In the rows, zero is written as 100.
The rows of D fall into 3 groups, and each row is roughly a mix of its group's hidden directions; some rows fit no group.
D (166 x 15):
103,74,105,115,64,96,86,122,125,128,73,109,89,84,72
96,80,111,69,91,72,87,99,144,120,99,126,73,100,90
106,107,101,70,82,128,110,92,78,80,54,72,107,111,86
67,81,125,86,148,117,87,78,88,94,109,93,123,104,109
147,112,114,96,126,98,106,87,123,132,88,66,95,92,96
136,99,95,67,108,68,102,57,112,104,104,99,130,98,97
101,102,135,98,117,120,124,94,123,131,96,94,117,139,121
83,134,117,103,67,71,89,76,97,105,82,80,68,106,115
73,84,71,99,76,80,85,91,131,119,74,91,78,127,95
123,88,104,126,66,76,99,99,89,75,57,108,110,85,81
109,133,77,69,106,126,104,117,86,93,95,87,71,107,137
114,96,112,86,72,82,101,67,124,108,122,100,108,70,139
93,122,76,95,116,116,62,90,75,100,88,73,81,111,135
100,83,101,87,114,77,99,71,109,79,115,99,82,151,126
80,97,74,127,81,79,89,86,121,101,80,138,110,132,97
128,73,112,57,95,114,132,82,96,103,101,117,128,95,116
98,88,125,66,94,87,122,68,85,105,95,93,147,91,86
92,107,119,96,103,111,59,75,120,116,85,57,90,102,74
111,69,98,80,119,99,68,118,104,87,122,122,65,72,103
134,127,101,92,123,98,122,63,122,132,92,109,119,98,96
58,93,78,124,94,126,128,120,114,103,90,117,92,131,103
110,91,143,83,88,76,109,126,73,88,92,78,123,127,106
68,72,88,112,129,65,111,123,110,114,113,75,105,82,110
94,117,80,117,99,135,83,100,135,134,125,104,78,88,88
77,71,111,88,50,91,92,119,100,109,83,114,88,74,81
88,114,93,122,95,118,62,96,120,102,101,51,79,112,83
76,87,64,122,101,61,78,105,102,96,118,103,124,73,113
107,55,92,127,88,80,69,115,115,88,126,111,91,78,108
87,101,95,84,141,123,90,84,94,106,124,75,70,107,133
93,135,94,97,127,124,109,91,104,100,136,71,92,129,123
122,98,104,76,101,71,120,105,100,133,117,63,88,67,88
110,83,89,72,101,64,124,77,99,113,117,120,105,61,118
71,117,93,137,91,130,88,118,114,124,92,70,89,119,112
123,60,95,92,128,85,89,136,80,75,114,101,100,101,123
85,104,115,135,105,84,120,95,73,107,57,117,113,113,126
155,101,98,110,111,87,114,87,93,74,80,70,124,107,94
102,102,93,74,93,95,45,107,70,82,128,82,105,92,89
106,95,52,74,105,105,106,72,123,93,126,83,117,126,97
93,131,65,120,53,94,102,83,93,91,87,89,103,75,91
103,145,91,70,133,114,87,74,77,102,103,84,82,102,111
130,148,101,68,100,114,123,98,93,100,80,92,90,123,118
113,95,56,90,75,130,98,102,85,76,96,62,94,94,114
121,118,111,48,107,113,106,94,82,92,144,109,94,96,92
95,87,78,110,111,103,97,123,90,108,78,103,70,118,155
119,115,106,103,101,129,93,105,120,119,61,80,124,64,82
61,114,113,78,111,115,116,109,114,134,121,98,86,129,121
107,90,84,128,119,108,113,104,135,97,78,114,148,83,92
114,96,156,107,112,103,108,99,82,123,79,87,127,101,77
125,83,62,101,87,101,85,94,86,54,98,72,109,91,81
95,127,83,134,100,135,115,110,112,121,89,106,66,112,124
76,72,110,94,102,78,84,100,132,88,121,98,144,120,87
108,134,83,96,84,123,75,117,98,101,95,92,45,95,104
76,118,79,82,76,118,66,100,103,133,113,124,102,93,72
119,121,117,104,80,102,125,87,141,144,99,106,115,111,90
95,140,94,82,139,114,63,82,77,95,112,88,109,99,98
64,106,98,55,58,117,109,111,93,119,110,96,102,104,84
96,110,113,132,106,76,79,120,83,93,91,89,87,130,55
85,126,72,112,103,126,81,80,121,129,109,123,77,77,89
107,118,96,105,103,133,91,90,72,89,133,48,100,98,98
113,83,122,129,87,95,107,75,118,125,117,133,70,80,110
70,104,100,111,131,72,99,105,110,83,100,97,137,133,73
114,82,86,126,122,120,81,57,114,109,105,105,120,71,119
110,123,107,92,94,137,99,107,97,126,97,94,47,107,124
100,83,92,102,73,62,122,109,118,127,95,65,75,80,97
121,59,134,77,81,136,78,91,108,99,96,105,113,106,90
136,141,125,95,128,98,90,100,112,113,69,88,92,79,91
78,81,81,110,117,138,85,73,86,79,96,77,109,106,133
147,115,89,92,86,99,89,71,85,127,80,104,86,78,123
86,72,118,141,102,63,108,79,98,106,105,103,133,87,86
89,118,105,96,86,106,118,80,142,110,94,90,147,126,105
119,102,91,104,132,108,58,100,98,127,84,95,77,65,82
103,78,62,111,87,125,122,108,104,96,90,95,141,80,128
118,76,94,129,116,107,125,114,97,94,74,123,133,109,68
133,77,96,130,106,85,73,109,88,61,103,117,127,91,91
65,139,93,96,112,125,135,75,104,117,88,109,99,120,100
56,92,87,125,103,63,92,68,125,98,107,101,112,84,99
110,87,144,83,84,120,148,108,96,95,110,106,91,120,85
122,119,126,111,113,108,88,127,75,120,60,73,91,99,85
90,64,102,78,78,96,93,116,79,91,121,69,123,129,122
150,85,78,121,103,82,107,123,84,74,96,108,103,87,127
114,133,97,111,109,48,100,100,94,73,93,84,124,123,95
133,87,105,87,90,73,137,76,93,79,68,93,119,84,97
81,135,108,105,79,96,128,49,100,120,96,111,94,88,89
88,135,103,88,113,133,153,90,101,124,92,106,98,100,103
111,107,113,63,70,85,115,126,89,93,142,104,91,102,75
93,99,144,99,126,94,105,95,75,110,64,125,129,112,103
154,124,95,115,109,104,103,123,132,92,79,110,100,118,108
117,78,143,85,89,73,80,99,65,106,107,71,100,94,89
87,81,104,122,121,96,110,91,133,113,96,105,55,72,125
86,80,99,55,54,77,104,83,112,111,100,109,106,83,87
133,125,83,88,105,123,138,112,78,89,81,78,113,88,82
95,114,105,104,137,62,104,83,86,90,118,128,62,90,108
132,113,114,80,101,138,78,87,97,95,142,90,103,95,77
122,143,92,62,111,118,113,64,95,97,88,97,83,93,90
89,86,90,128,104,109,116,114,147,106,92,114,60,121,112
121,114,97,118,102,122,102,103,132,149,77,103,93,89,73
89,109,114,79,97,77,53,102,141,89,118,88,106,107,79
104,86,87,76,113,102,100,76,128,107,151,125,115,80,103
118,115,73,78,83,105,87,79,123,118,126,102,134,119,75
105,122,121,83,76,110,132,53,112,126,102,116,91,100,111
92,89,105,152,111,56,113,97,77,91,110,108,101,122,96
77,103,134,125,132,74,105,80,110,119,94,88,133,98,87
104,87,101,102,80,78,118,68,125,77,135,130,120,91,115
98,86,49,109,71,102,84,126,135,82,92,102,89,100,98
89,128,120,73,123,76,90,74,132,98,96,96,131,90,79
63,120,87,63,120,79,74,96,113,73,116,100,102,108,80
114,137,79,87,133,124,88,118,96,90,102,73,112,93,68
84,98,96,37,124,110,94,89,98,92,102,97,115,67,98
95,116,115,106,135,116,128,120,65,93,82,74,126,108,89
128,115,115,90,95,87,97,152,115,119,97,113,87,108,65
74,118,99,69,99,110,126,79,83,64,139,93,97,108,93
98,121,97,66,137,111,107,94,62,81,93,127,119,104,116
84,115,86,120,64,98,89,83,82,104,91,102,76,64,63
149,80,92,131,127,98,94,102,126,102,85,73,92,93,94
112,114,76,87,150,106,103,112,92,87,86,109,91,58,118
140,112,122,114,95,88,53,95,101,109,115,100,102,67,87
106,112,137,90,117,81,110,86,86,68,56,101,76,91,98
93,125,84,89,100,64,103,79,124,107,110,148,77,94,104
104,120,79,88,85,89,101,72,63,70,77,120,129,96,84
106,64,113,90,142,87,83,109,115,104,127,84,79,87,126
115,102,116,127,87,111,86,93,124,91,103,127,137,94,57
73,93,82,111,109,117,93,49,84,78,96,89,115,95,132
110,90,135,105,50,84,104,113,103,102,102,129,125,84,84
82,93,101,75,85,99,99,119,93,116,72,50,70,118,96
98,104,59,106,81,146,114,102,96,76,108,81,90,79,78
85,117,76,83,117,131,137,94,112,110,106,69,92,131,108
110,145,107,114,106,79,94,66,80,112,70,125,116,92,98
73,78,72,71,121,101,100,94,104,96,63,83,84,102,134
105,104,112,108,93,126,92,53,94,81,127,99,136,84,80
98,53,117,100,83,68,97,108,112,127,88,74,113,77,94
124,129,81,92,97,74,97,147,116,114,104,106,88,92,70
119,98,106,104,113,134,95,72,133,121,116,75,62,98,102
100,98,52,110,67,92,88,103,123,90,131,84,75,88,106
100,113,85,113,88,124,63,124,89,72,90,133,108,131,106
84,66,97,116,124,83,131,86,126,92,93,131,90,95,129
133,118,92,111,124,99,132,65,110,109,70,120,116,86,95
95,85,101,135,88,81,80,102,69,105,90,75,103,56,81
101,91,46,117,101,102,100,67,134,84,117,115,105,107,100
79,114,107,90,98,131,140,65,94,125,85,123,96,97,79
91,114,91,78,69,147,107,92,109,123,102,91,78,95,132
78,125,79,100,107,70,97,74,124,93,114,147,87,97,105
121,125,74,121,127,95,125,128,89,106,96,75,119,75,83
81,110,122,95,95,119,140,60,93,129,88,116,106,108,79
127,122,110,88,78,130,66,120,90,83,96,114,111,120,71
57,84,119,106,133,89,84,80,100,91,109,106,141,95,91
100,59,111,73,83,76,116,88,119,82,126,84,90,76,117
69,97,100,99,102,132,134,79,79,119,81,115,110,97,64
116,118,119,69,126,85,56,124,115,90,103,77,88,104,96
87,97,125,78,110,67,110,100,120,127,67,129,74,112,105
116,80,119,142,112,81,89,114,83,55,101,111,104,94,119
102,96,96,91,140,131,121,126,82,107,103,126,136,114,90
78,126,96,76,102,117,98,111,75,100,126,109,131,142,99
112,82,117,95,113,104,50,129,115,106,111,85,72,76,106
127,109,104,100,116,98,120,63,142,126,119,111,102,77,107
93,116,102,71,84,115,136,53,105,114,99,128,100,86,96
65,97,141,105,97,94,134,115,96,114,84,129,87,97,122
97,76,113,87,83,93,112,117,98,110,71,44,105,93,77
115,111,122,64,134,127,122,114,76,106,109,84,79,115,108
89,129,98,108,123,131,117,104,107,120,99,111,61,124,130
112,81,85,113,111,119,120,88,142,109,128,132,108,72,95
92,97,95,134,96,110,122,76,79,122,81,109,97,50,90
94,72,122,81,66,105,99,62,102,90,121,129,88,109,121
114,105,60,88,109,100,121,66,133,122,79,100,114,122,87
128,114,102,137,116,100,104,128,115,124,65,130,98,108,98
114,84,90,142,139,107,96,120,114,99,97,123,120,130,102
117,80,102,57,144,108,84,124,98,82,96,114,101,85,84
Here is one row of each group, with its name. Which group are the others in?
108,95,115,132,133,109,70,116,103,116,111,133,89,66,101
S
142,111,87,80,96,105,62,98,100,108,133,102,113,72,84
M
80,78,107,129,145,91,120,100,70,107,86,101,122,83,88
N

93,69,108,115,113,88,101,100,122,97,93,100,161,96,78
N
75,102,110,96,86,118,141,58,93,122,95,123,110,107,80
N
102,84,110,99,84,59,89,66,119,138,103,102,83,76,112
M
100,95,100,149,91,69,114,105,82,117,78,80,128,80,104
M
111,70,71,100,99,147,120,116,114,101,100,131,96,96,122
N
106,141,92,95,129,124,117,87,91,90,128,72,106,126,118
S
140,143,108,112,101,92,70,79,83,98,91,72,97,91,91
S
92,104,101,122,88,130,74,131,124,126,123,80,71,99,91
S
103,114,110,108,96,104,70,134,60,93,73,67,93,118,88
S
107,77,140,104,85,120,85,102,73,97,79,128,114,127,121
M
79,86,70,119,87,97,63,103,88,56,118,93,79,97,107
S
